Each row has a name. After each piece below comes the name of the row it's from, unless a question asks for something else. Each question is about the rows just above it.

Buvor: [102 127  96 129  91 102 129 141 129 102  99  99  99  94 129  88 129 100
  97  79 101 129 100 101 102]
por: [ 94  87 102 129 102  99 127 129 100  79 141  97 102  99  91  99 101 100
 129 102 101 129 129 129  96]
Girum: [127  99 129  88  96 129  94  79 141 101  97  91 102 100 101 129 129 102
 129  99  99 129 103 102 100]
dok: [183 137 187 144 156 157 134 131 131 184 188 143 188 142 131 162 134 186
 141 187 188 128 186 186 185]
Put [102 101 100 129 101  79  97 100 129  88 129  94  99  99  99 102 129 141
 129 102  91 129  96 127 102] back in order: which row is it? | Buvor
Put [129  88 129 100  97  79 101 129 100 101 102 102 127  96 129  91 102 129
 141 129 102  99  99  99  94] back in order: which row is it? | Buvor

rav: [ 98 178 150 124]
rud: [ 97 186 106 125]
boza: [150  97 124 178]
meb: [106  97 124 186]
[ 97 150 124 178] is which row reordered? | boza
Which row holds these entries in another order? [ 97 106 124 186] | meb
Which row holds these entries in another order? [124 150 178  98] | rav

Bomip: [130 129 129 128 128 131 128 128 127 131 129 129 128 128 128 129 129 126
 129 127 128 129 127 126 128 127 127 128 128 127 127 127 130 127 128 131
 128]
Gokag: [128 128 130 128 127 129 128 126 127 127 128 129 129 127 129 127 131 128
 131 128 129 131 129 128 127 128 126 128 129 128 128 128 127 130 128 127
 127]
dolo: [108 124 109 146 126 135 115 166 111 132 112 134  67 156 171 137  86 158
 158 121  84 126 122 104 129 118 165 107 150 162 116  86 158  87  78 153
 146]
ruvo: [ 95  92 118 110 121 116 115  99 126 125 133 134 141 121 120  88 150 120
 148 124 100 141 113  77 102 105 109 105 152 102 101 137 126 140  86 121
 116]
fatu: [127 127 128 129 104 131 146 129 165 158 129  86 107 131 127 127 131 130
 128 127 126 127 150 129 126 129 153 128 128 129  87 129 162  78 128 116
 128]
Which row holds these entries in another order? [128 131 128 127 130 127 127 127 128 128 127 127 128 126 127 129 128 127
 129 126 129 129 128 128 128 129 129 131 127 128 128 131 128 128 129 129
 130] | Bomip
[127 127 128 130 127 128 128 128 129 128 126 128 127 128 129 131 129 128
 131 128 131 127 129 127 129 129 128 127 127 126 128 129 127 128 130 128
 128] is which row reordered? | Gokag
Which row holds these entries in another order? [134 121 121 148 109 101 141 141 110 150 152  88 121 115 113 116 116 105
  95 126 124 105 126 118  86 100 120 133 137 102 140  99 102  77 120  92
 125] | ruvo

delo: [111 113 135  99 121 148 155 193 144 144 121 121 192 142 117 158 105  88
 123 176  84 131 152 105 142 169 113 105 101 169 134  81 135  97]
piz: [177 101 113 105  97 148 152 121 193 169  84 135 113 169 134 155  81 111
 105  88 158 105 121 121 131 142 192 135 117 142 144 123  99 144]
kuvi: [193 148  84 192 113 121 158  99 105 123 121 131 117 101 105 169 155 134
  97 111 144 105  81 113 135 176  88 142 152 113  97 189 120 179]
gizu: [135 142 138 147 118 145 104 135 167 151 111 133 100 103  98 111  93 140
 139 115 133 175 101 136 115 114 126 112 116 110 107 135 146 112]
Sipu: [105 158 169 142 121  81 101 121 123  84 156 121 148 142 152 176 113 111
 105 131 144 117 134 113 136  99 144 135 192 193  88 105 169  97]
[105 155  99  84 123 113 121 144 176 101 142 192 189 121 131 152 179 169
  97 193 113 134  97 120 158 135 117 105 111  81  88 113 148 105] is which row reordered? | kuvi
[ 81  84  88  97  99 101 105 105 105 111 113 113 117 121 121 121 123 131
 134 135 135 142 142 144 144 148 152 155 158 169 169 176 192 193] is which row reordered? | delo
[101 115 138 142 107 100 112 151 145 133 136 135 139 147 111 114 111 140
 126  93 104 116 175 103 110 135 146 167 133 112 115  98 118 135] is which row reordered? | gizu
[135 131 169 155  88 193 142 105 105 121 121 111 192 121 176 148 123  97
 113 105 158 113  84 152 142  81 144 169 134  99 101 117 144 135] is which row reordered? | delo
[144 177 101 113 105  97 148 152 121 193 169  84 135 113 169 134 155  81
 111 105  88 158 105 121 121 131 142 192 135 117 142 144 123  99] is which row reordered? | piz
Which row holds these entries in another order? [131 169 192 158 123 121 135 105  99 113 101 134 121 105 135  84 193 155
 177 144 148 144 142 113  97  88 142 169  81 105 152 111 121 117] | piz
[ 97 135  81 134 169 101 105 113 169 142 105 152 131  84 176 123  88 105
 158 117 142 192 121 121 144 144 193 155 148 121  99 135 113 111] is which row reordered? | delo

Govat: [ 81 183 123 158 197 190 150 107]
vun: [149 112 186  58 112 129 197 186]
Tukes: [186 186 112 113 197 130  58 149]
Rosu: [149 130 186  58 186 197 112 112]
vavi: [158 183 190 197 107 122 150  81]
Which row holds these entries in another order? [197 130  58 149 186 186 112 113] | Tukes
[ 58 112 112 130 149 186 186 197] is which row reordered? | Rosu
Which row holds these entries in another order? [ 81 150 122 107 197 190 183 158] | vavi
Which row holds these entries in another order? [150  81 158 183 190 197 107 122] | vavi
[186 197 129 112  58 186 112 149] is which row reordered? | vun
Put [ 81 107 123 150 158 183 190 197] back in order: which row is it? | Govat
Which row holds these entries in another order? [149  58 130 197 113 112 186 186] | Tukes

vobop: [157 174 156 179]
famu: [ 92 125  91 127]
Tib: [ 92  91 126 125]
fubep: [112 113  80  86]
Which row holds these entries in another order? [125 126  91  92] | Tib
[174 179 156 157] is which row reordered? | vobop
Which row holds these entries in another order? [157 174 179 156] | vobop
[ 92 127 125  91] is which row reordered? | famu
[156 157 179 174] is which row reordered? | vobop

bimi: [102 101 110 113]
Padav: [ 89  77 105  93]
fid: [127 125 127 128]
Dagu: [111 109 110 111]
fimom: [127 127 126 128]
kufen: [110 111 110 111]
Put [125 127 127 128] back in order: which row is it? | fid
[126 127 128 127] is which row reordered? | fimom
[110 110 111 111] is which row reordered? | kufen

nuz: [113 145 112 153 108 152 130  75 112]
fev: [113 113 130 154 152 145 112 108  75]
vumid: [ 75 113 153 146 152 113 108 112 130]
Gopuz: [113 108 112 153 152 130  75 145 113]
Put [112  75 130 152 108 153 112 145 113] back in order: which row is it? | nuz
Which row holds these entries in another order? [152 108  75 130 113 153 113 145 112] | Gopuz
Which row holds these entries in another order? [152 108 113  75 153 145 113 130 112] | Gopuz
Which row holds these entries in another order? [153 113  75 112 108 130 113 152 146] | vumid
Which row holds these entries in another order? [113 145  75 130 152 153 112 108 113] | Gopuz

Fov: [ 62 130 127 128 171 126 176]
Lagot: [195 120 135 131 126 138 127]
kerud: [120 127 126 130 138 135 195]
dokas: [130 126 170  62 177 128 127]
Vof: [126 128 130  62 177 171 127]
Which row holds these entries in another order? [130 126 176  62 171 128 127] | Fov
[176 126 171 128 127 130  62] is which row reordered? | Fov
[ 62 126 127 128 130 171 177] is which row reordered? | Vof
Put [127  62 130 177 170 126 128] back in order: which row is it? | dokas
[127 171 177  62 130 128 126] is which row reordered? | Vof
[120 126 127 131 135 138 195] is which row reordered? | Lagot
Which row holds these entries in another order? [ 62 177 127 126 130 128 171] | Vof

fuz: [110 121 122 138 123 108]
Fet: [133 119 143 129 135 118]
Pabuk: [117 126 115 135 119 106]
Kinen: [119 128 118 143 135  74]
pova: [109 117 146 135 137 128]
zusum: [119 128 118 143 135 133]
lefi: [118 119 128 132 135 143]
tedu: [121 114 135 118 139 141]
Lar: [130 117 126 112 145 134]
suv: [107 133 142 157 116 100]
niv: [121 114 135 118 139  99]
[108 110 121 122 123 138] is which row reordered? | fuz
Put [128 118 133 135 143 119] back in order: which row is it? | zusum
Put [133 135 143 118 128 119] back in order: which row is it? | zusum

dap: [126 125 147 125 121 103 122 127 151 106 144 136]
Zemob: [140 108 104 119 105 151 102  90 171 116 112 102]
nugu: [171 105  90 103 140 102 116 103 119 112 108 151]
bizul: [112  90 102 171 104 108 140 116 119 151 103 105]
Put [119 151 103 105 112  90 102 171 104 108 140 116] back in order: which row is it? | bizul
[105 103 151 119 116 140 108 104 171 102  90 112] is which row reordered? | bizul

zeva: [ 87 152 180 175  88 178]
nore: [172 136 153 173 146 106]
ziko: [177 104 172 107 177 112]
vegep: [130  74 167 170 135 173]
Kufu: [107 104 177 172 112 178]
gonik: [104 173 177 112 177 107]
Which row holds these entries in another order? [178  88 180  87 152 175] | zeva
Put [152 180 175  88 178  87] back in order: which row is it? | zeva
Which row holds these entries in another order? [107 177 104 112 177 172] | ziko
Which row holds these entries in another order? [104 107 112 172 177 177] | ziko

Zeniv: [117 127  89 129 125 125 126 126 141 123 124 126 135 128 116 127 125 104
 128 108 124 118 118 119 127 123 119 114 129 118 127  98 160 125 128 122
 126 148]
lud: [125 148 135 108 124 126 160 123 118 104  89 124 127 127 123 125 126 118
 118 125 128 128 116 126 119 123 127 125 129 127 119 114  98 117 129 126
 141 128]
Dovir: [128 118 118 125 125 126 126 116 123 125 127 129 128 117 104 124 114 119
  98 128 125 135 118 129 127  89 142 123 127 108 124 127 123 126 126 148
 119 160]
nugir: [126 125 130 123  89 124 125 126 104 125 125 128 119 126 116 118 126 123
  98 128 114 129 142 118 117 124 127 123 128 127 108 119 127 127 148 160
 135 118]
tad: [128 119 129 150 129 131  83 103 150 121 152 130 134 132  98 130  98 128
 155 124 132  98 154 131 133 130 133 129 130 132 130 153 173 155 133 103
 110 131]
zodif: [135 117 124 128 129 128 141 127  89 124 126 104 114 126 108 119  98 125
 148 123 160 123 127 125 116 118 119 127 126 128 125 122 129 127 127 118
 118 125]
[131 110 103 133 155 173 153 130 132 130 129 133 130 133 131 154  98 132
 124 155 128  98 130  98 132 134 130 152 121 150 103  83 131 129 150 129
 119 128] is which row reordered? | tad
Put [128 141 126 129 117  98 114 119 127 129 125 127 123 119 126 116 128 128
 125 118 118 126 125 123 127 127 124  89 104 118 123 160 126 124 108 135
 148 125] back in order: which row is it? | lud
Put [104 142 117 127 116 125 119 135 148 125 114 128 123 118  89 129 123 118
 127 123 124 125 128 127 126 119  98 118 108 125 127 128 124 126 129 160
 126 126] back in order: which row is it? | Dovir
Put [126 116 129 148 160  89 127 118 125 118 142 119 128 123 104 118 126 124
 127  98 117 125 128 125 114 123 126 126 124 108 127 119 128 123 125 129
 135 127] back in order: which row is it? | Dovir
[127 119 114  98 117 129 126 141 128 125 148 135 108 124 126 160 123 118
 104  89 124 127 127 123 125 126 118 118 125 128 128 116 126 119 123 127
 125 129] is which row reordered? | lud
Which row holds these entries in another order? [148 126 122 128 125 160  98 127 118 129 114 119 123 127 119 118 118 124
 108 128 104 125 127 116 128 135 126 124 123 141 126 126 125 125 129  89
 127 117] | Zeniv
Put [125 118 118 127 127 129 122 125 128 126 127 119 118 116 125 127 123 160
 123 148 125  98 119 108 126 114 104 126 124  89 127 141 128 129 128 124
 117 135] back in order: which row is it? | zodif

dafa: [170 119  63 159]
zevid: [137 129 125 160]
Vadaz: [129 140 111 134]
zod: [113 141 118 150]
movir: [120 170 159  63]
golur: [111 134 140 130]
[150 113 118 141] is which row reordered? | zod
Which row holds these entries in another order? [130 111 134 140] | golur
[159 170 119  63] is which row reordered? | dafa
Which row holds these entries in another order? [130 134 140 111] | golur

sotun: [176 102 110 127 173 127 138 139 105 139 102 127  99 126 138 103 111 140
 128 139 138 137 128 137 139 100 159  99 127 105 150 138 138]
mis: [176 131 110 127 173 127 138 139 105 139 102 127  99 126 138 103 145 140
 130 125 126 127 125 125 124 137  92 137 128 153 109 124 125]
gad: [110 126 127 139 137 125 102 137 127  99 137 153 140 145 127 138 126 139
 173 105 125 125 124 176 128 131 130 124 125 103 109 127  92]
Put [138 138 150 105 127  99 159 100 139 137 128 137 138 139 128 140 111 103
 138 126  99 127 102 139 105 139 138 127 173 127 110 102 176] back in order: which row is it? | sotun
Put [176 110 138 139 137 139 138 139 150 127 127 100  99 103 127 128 140 128
 139 102 126 138 127 105 159  99 137 138 111 102 138 105 173] back in order: which row is it? | sotun
Put [ 92 127 109 103 125 124 130 131 128 176 124 125 125 105 173 139 126 138
 127 145 140 153 137  99 127 137 102 125 137 139 127 126 110] back in order: which row is it? | gad
Which row holds these entries in another order? [105 139 127 137 173 102 128  99 140 138 103 126 127 127 139 110 111 137
 159 150 102 139 138 105 139 100 138 128 127 138 138 176  99] | sotun
Which row holds these entries in another order? [125 124 109 153 128 137  92 137 124 125 125 127 126 125 130 140 145 103
 138 126  99 127 102 139 105 139 138 127 173 127 110 131 176] | mis

tet: [132 144 139 146 150 153 173 174 105]
muma: [150 153 174 173 131 143 105 146 139]
pimol: [146 153 132 174 139 143 105 173 150]
[153 173 174 105 132 144 139 146 150] is which row reordered? | tet
[150 173 105 143 139 174 132 153 146] is which row reordered? | pimol

Zodaz: [ 83 161  70 137 158]
Tugef: [129 159 101 135  65]
nudok: [129 148 128 115 120]
Siz: [137  69  83 161 158]
Put [158 137  69  83 161] back in order: which row is it? | Siz
Which row holds these entries in another order? [158  83 161  70 137] | Zodaz
Put [ 65 135 101 159 129] back in order: which row is it? | Tugef
Which row holds these entries in another order? [161  83 137  69 158] | Siz
[158 161  83  70 137] is which row reordered? | Zodaz

Tid: [144  99 134 102 141]
losi: [135 161 133 149 125]
Feg: [116  68 127  90 136]
Mubu: [122 100 110 124 135]
pas: [132 127 126 129 132]
vefu: [117 141 133 132 101]
Fot: [123 100 135 110 124]
gok: [ 90 116 126  68 136]
keb: [117 124 128 122 112]
Vup: [123 159 135 153 114]
[ 90 116 136  68 127] is which row reordered? | Feg
Put [ 68  90 116 127 136] back in order: which row is it? | Feg
Put [123 135 124 100 110] back in order: which row is it? | Fot

pib: [121 110 134  73  99  84  96 143 132 133 152 142  98 174  92 111 151 101
 112]
pepo: [120 150 137  98 108 125 115 148 128  94 115 111 108 135 125 149 113 133
 114]
gedom: [ 89 140 142 108 137  84 165 126 125 129 142 130  82  77 104 124 147 136
 151]
sitan: [111 142 115 102 114 119 160 100 119 139 125 123  99 126 152 145 141 151
 122]
tefam: [140 132 137 101  87 134 121 147 110 113 134 123 123  99 114  68 141 149
 100]
Sok: [122 142 119 111 160 151 119 145 126 102  99 141 100 152 123 114 139 126
 115]
Which row holds these entries in another order? [141  99 123 122 160 100 114 145 152 126 111 139 151 125 102 115 119 119
 142] | sitan
[ 99 141 100 152 123 114 139 126 115 122 142 119 111 160 151 119 145 126
 102] is which row reordered? | Sok

rof: [130  87  81 133  94  89 113 119 180 108 126 121 191 158 174 123  91  97
 132 183  76  98 108  90  89 121 193]
nimu: [ 90 180  89  97  98 119 126 183  81  91  94 121 191 193 130 108 113 158
 123  76 132  87 109 174 121  89 133]
Gesu: [ 83 141 128 128 142 124 137 166 175 134 127 135 121 110 130 149 134 115
 185 126 148  87 113 137 145 108 150]
Put [137 166 175 134 127 135 121 110 130 149 134 115 185 126 148  87 113 137
 145 108 150  83 141 128 128 142 124] back in order: which row is it? | Gesu
Put [142 124 137 166 175 134 127 135 121 110 130 149 134 115 185 126 148  87
 113 137 145 108 150  83 141 128 128] back in order: which row is it? | Gesu
[130  89 183 174  94 158 132  89  81  91  87 108  98 119  90  97 191 133
 121 126 193 180 113 108 121 123  76] is which row reordered? | rof
[193 121  89  90 108  98  76 183 132  97  91 123 174 158 191 121 126 108
 180 119 113  89  94 133  81  87 130] is which row reordered? | rof
[150 108 145 137 113  87 148 126 185 115 134 149 130 110 121 135 127 134
 175 166 137 124 142 128 128 141  83] is which row reordered? | Gesu
[ 76  81  87  89  89  90  91  94  97  98 108 109 113 119 121 121 123 126
 130 132 133 158 174 180 183 191 193] is which row reordered? | nimu
Which row holds these entries in another order? [109 174 121  89 133  90 180  89  97  98 119 126 183  81  91  94 121 191
 193 130 108 113 158 123  76 132  87] | nimu

seg: [143 114 174 157 100 123 143 108 147 112 137]
rek: [108 138 113 174 123 143 112 147 143 157 100]
mene: [147 123 100 114 112 143 138 143 108 174 157]
Which row holds these entries in another order? [108 174 157 147 123 100 114 112 143 138 143] | mene
Put [147 108 112 138 100 143 157 123 143 174 114] back in order: which row is it? | mene
Put [100 138 143 123 147 112 108 174 157 114 143] back in order: which row is it? | mene
[100 108 112 114 123 138 143 143 147 157 174] is which row reordered? | mene

Muk: [132 132 123 131 124 122 131 126 114 131 123 129 121 151 129 134 129 133
 130 127 144 164 126 181]
kuvof: [111 116 136 118 132 130 112 112 107 134 137 119 131  94 116 130 119 113
 116 134 110  82 119  82]
Gotiz: [141 145 128 144 123 131 143 145 162 130 131 142 120 176 142 134 140 143
 143 128 158 193 140 193]
tep: [132 132 123 131 124 122 131 134 154 131 123 129 121 151 129 134 129 133
 130 127 144 164 126 181]
Ded: [147 145 150 146 140 141 149 148 153 132 153 150 143 134 152 151 163 149
 144 137 160 162 146 139]
Rusam: [111 116 136 118 132 130 112 112 107 126 137 119 131  96 119 127 114 109
 116 131 109  86 116  72]
rivam: [143 148 150 147 150 153 145 152 144 132 160 140 146 162 141 134 137 149
 146 149 151 164 139 153]
Which row holds these entries in another order? [ 82 119  82 110 134 116 113 119 130 116  94 131 119 137 134 107 112 112
 130 132 118 136 116 111] | kuvof
Which row holds these entries in another order? [121 122 123 123 124 126 127 129 129 129 130 131 131 131 132 132 133 134
 134 144 151 154 164 181] | tep
Which row holds these entries in another order? [132 134 137 139 140 141 143 144 145 146 146 147 148 149 149 150 150 151
 152 153 153 160 162 164] | rivam
[ 72 116  86 109 131 116 109 114 127 119  96 131 119 137 126 107 112 112
 130 132 118 136 116 111] is which row reordered? | Rusam

gasaf: [138 111 148 137 130 118 126 139 117 151 134 124 115 108 121 119 147 134]
kenu: [122 113 141 135 123 125 128 132 122 124 122 132 140 162 133 133 121 142]
nepi: [140 124 135 132 142 123 123 141 122 133 121 162 113 122 125 128 133 132]
pima: [129 133 112 125 126 132 130 133 137 126 143 132 120 130 125 118 126 109]
pifun: [126 146 127 122 128 130 109 116 124 140 131 153 132 120 125 142 119 122]
zor: [128 142 123 116 132 128 113 130 139 143 132 142 125  93 131 126 131 127]
Sula: [131 123 132 133 117 138 129 116 124 110 120 129 129 120 149 114 167 137]
Kuf: [128 142 123 116 132 128 113 130 139 143 132 136 132 119 119 137 125 132]
[137 131 123 132 133 117 138 129 116 124 110 120 129 129 120 149 114 167] is which row reordered? | Sula
Put [132 133 128 125 122 113 162 121 133 122 141 123 123 142 132 135 124 140] back in order: which row is it? | nepi
[122 119 142 125 120 132 153 131 140 124 116 109 130 128 122 127 146 126] is which row reordered? | pifun

Kupa: [108  66 110 109 103 148 147 143 177]
Von: [144 137 166  89 156 157 137 200 168]
Lok: [131 121  84 102 142 154 163 107 136]
mut: [109 148 107  66 143 103 177 111 147]
zud: [150 118  97 117 131 165  96 119 136]
pebop: [109 147 148 107  66 143 177 103 110]
Which row holds these entries in another order? [ 66 110 143 103 107 147 148 177 109] | pebop
Which row holds these entries in another order? [ 89 137 137 144 156 157 166 168 200] | Von
[147 109 148 107  66 143 103 177 111] is which row reordered? | mut
Put [110 108 109 103 177 148  66 147 143] back in order: which row is it? | Kupa
Put [110 103 177 143  66 107 148 147 109] back in order: which row is it? | pebop

riniz: [117 125 123 142 129 136 147 117 112]
Kasom: [126  85 121 120 131 120 117 127 126]
tasav: [115 122 139 154 131 132 129 118 130]
Kisop: [127 127  85 120 121 120 117 126 131]
Dar: [117 124 117 129 112 123 142 147 136]
merik: [105 119 196 133 146 131 124 128 131]
[130 118 129 132 131 154 139 122 115] is which row reordered? | tasav
[128 131 105 119 196 133 146 131 124] is which row reordered? | merik
[147 117 117 125 142 136 129 112 123] is which row reordered? | riniz
Which row holds these entries in another order? [120 121 120 117 126 131 127 127  85] | Kisop
Put [126 127 117 120 131 120 121  85 126] back in order: which row is it? | Kasom
Put [123 147 142 112 136 129 117 124 117] back in order: which row is it? | Dar
[112 117 117 123 124 129 136 142 147] is which row reordered? | Dar

sokem: [128 127 105 123  97 128 147 144 129 129 129 130]
Lipig: [128 128 122 120 124 128 130 124 130 119 130 124]
tafo: [132 130 137 128  70 130 139 127 133 173 129 132]
ret: [125 124 135 118 130 125 123 118 128 130 125 131]
Tifu: [132 129 173 133 127 132 130  71 137 130 139 128]
mun: [128 129 121 132 120 130 123 133 128 136 130 132]
netam: [133 134 112 131 146 133 124 151 133 133 131 134]
zef: [126 124 121 137 129 124 117 137 127 136 127 123]
[139 128 132 129 173 133 127 132 130  71 137 130] is which row reordered? | Tifu
[132 130  71 137 130 139 128 132 129 173 133 127] is which row reordered? | Tifu

saro: [107 151 125  90 161 134 131 122 111 127]
zezi: [121 130 152 127 153 130 143 131  89 119]
ner: [ 85 113 136 130 133 126 132 133 155 174]
Maf: [114 151  75 128 126 142 113 191  86 139]
Sutov: [133  85 130 154 113 126 136 132 133 174]
vot: [119 152 130 127 154 143 121 130  89 131]
[ 89 119 121 127 130 130 131 143 152 154] is which row reordered? | vot
Which row holds these entries in another order? [127 111 122 131 134 161  90 125 151 107] | saro
[ 85 113 126 130 132 133 133 136 155 174] is which row reordered? | ner

